(in the rows, 128 means zero)
Where one turn sends some rows of the set: a few examples, then the rows asked
Laz: [126 162 105 128 109 128 112 126 125 153 110 151 151 152 106 124 130 141
 146 105  86 111 107  99 129]
Lar: [122 126 141 148 113 149  95 110 113 142 128 135 162 130 145 142 111 121
 119 155 121  94  88 123  97]
Nivaz: [122 122 145 148 115 142  97 113 109 143 126 127 154 131 152 146  98 118
 124 157 126  98  91 126 105]
Ler: [125 118 168 139 122 107 131  93 127 116 157 120 134 139  84 150 130 105
 140 175 122 122 105 106 129]
suko: [116  82 138 102 109 126 155 103  90 126 125 136 130 152 105 164 126 126
  95 138 126 146 131 107 108]
lanas: [118 159 128 118 121 122 138 134 135 124  98 130 123 165 141 147 132 138
 135 142  99 132 149 130 165]
Let: [118  77 134  95 112 120 145 101  82 128 119 127 134 155 111 162 115 125
 104 137 131 145 131  94 110]
goli: [120 129 146 154 109 151 104 110 119 138 132 143 153 129 141 143 116 123
 113 155 121  96  91 137  98]
pob: [110 131  86 125  99 135 130  92 131 111 117 109 141 166 136 115  98 142
 112 137 149 143 124  71 113]
Pemi: [117 123 152 153 112 143 105 117 110 138 125 127 144 131 151 151  99 119
 124 162 126 104  99 140 105]
Tos: [123  81 126  96 110 130 137  96  87 130 124 143 145 155  98 154 136 128
  91 131 125 134 117  86  98]
Simud: [126 120 164 141 118 115 130  91 131 116 159 129 141 139  79 145 141 107
 132 170 122 117 100 106 125]
bigog: [116 126 152 156 112 147 111 116 118 137 129 138 145 129 148 150 110 123
 114 159 122 103  98 144 104]
kigid: [128 116 162 135 124 106 125  94 122 120 154 115 140 141  87 147 124 102
 145 173 122 118 101  97 128]
dev: [123  80 125  90 113 123 133  96  82 131 120 130 142 156 109 157 122 125
 101 134 128 136 120  82 101]
tigu: [103 130  95 132  96 133 140  97 133 105 116 105 128 165 139 122  90 143
 111 141 153 151 132  85 121]
mafe: [ 94 109 137 123 128  82 104 111 129  97 116 120 107 140 124 129 122 117
  94 134  98 129 161  94 129]
Nafum: [ 93 112 135 125 123  91 109 108 136  94 121 133 111 137 114 125 139 120
  80 127  94 122 155  99 120]
Refaz: [102 111 122 112 128  89  85 104 127 102 115 125 129 144 117 117 132 117
  92 127  95 114 140  71 115]
Mugo: [101 131  98 137  93 140 150  96 142 105 121 117 125 164 134 123 105 146
 103 140 152 151 137  97 117]
Bezof: [ 96 113 127 118 122  95  96 108 137  99 120 137 124 140 111 117 146 119
  81 125  93 114 145  83 113]
Misuv: [120  83 134 102 107 129 150  99  95 125 129 147 137 152 100 159 141 130
  86 130 124 138 127 101  98]
Dozu: [132 117 159 133 124 110 117  88 124 122 155 118 147 140  83 144 129 103
 142 171 122 112  95  89 123]
bese: [129 156 107 121 115 115 109 129 113 155 103 133 147 155 119 130 105 135
 164 115  89 119 111  96 141]
gufa: [119 165 116 138 104 131 134 131 133 147 115 162 137 148 103 128 139 146
 136 110  84 120 117 127 134]
dis: [118 164 122 119 119 140 135 129 145 126 108 152 136 164 128 136 160 144
 120 133  92 122 138 128 153]
liseg: [129 119 157 137 121 114 122  87 130 121 160 126 146 140  78 139 141 106
 133 168 118 112  94  94 120]
rutu: [108 133  87 129  94 144 132  88 140 110 123 122 144 164 126 115 112 147
 101 134 146 140 121  77 106]
dipe: [127 156 115 104 128 117 116 131 123 134  93 117 137 167 147 142 116 131
 152 145 103 125 136 102 163]
veta: [128 166 104 107 122 139 115 122 140 133 105 150 155 165 125 124 162 143
 122 129  92 108 124 100 141]
fif: [103 136  94 135  93 146 145  93 144 105 124 126 133 161 127 115 116 149
  95 134 147 143 129  93 109]
padu: [132 158 100  98 129 126 102 121 125 137  96 129 158 169 138 129 138 135
 144 133  98 109 122  84 146]
muzil: [115 160 128 141 106 120 143 139 129 141 110 148 122 148 115 141 118 142
 148 117  90 131 130 137 147]
koze: [122 156 122 131 112 109 128 138 117 148 105 130 126 154 124 138  97 133
 165 119  94 130 125 119 150]
larit: [100 107 130 113 129  81  91 110 123 102 114 113 117 142 124 126 117 113
 100 130  99 123 151  78 126]

larit goes to Refaz
Laz goes to gufa
dipe goes to padu
Now find these:
Dozu goes to liseg
rutu goes to fif
Lar goes to goli
Misuv goes to suko

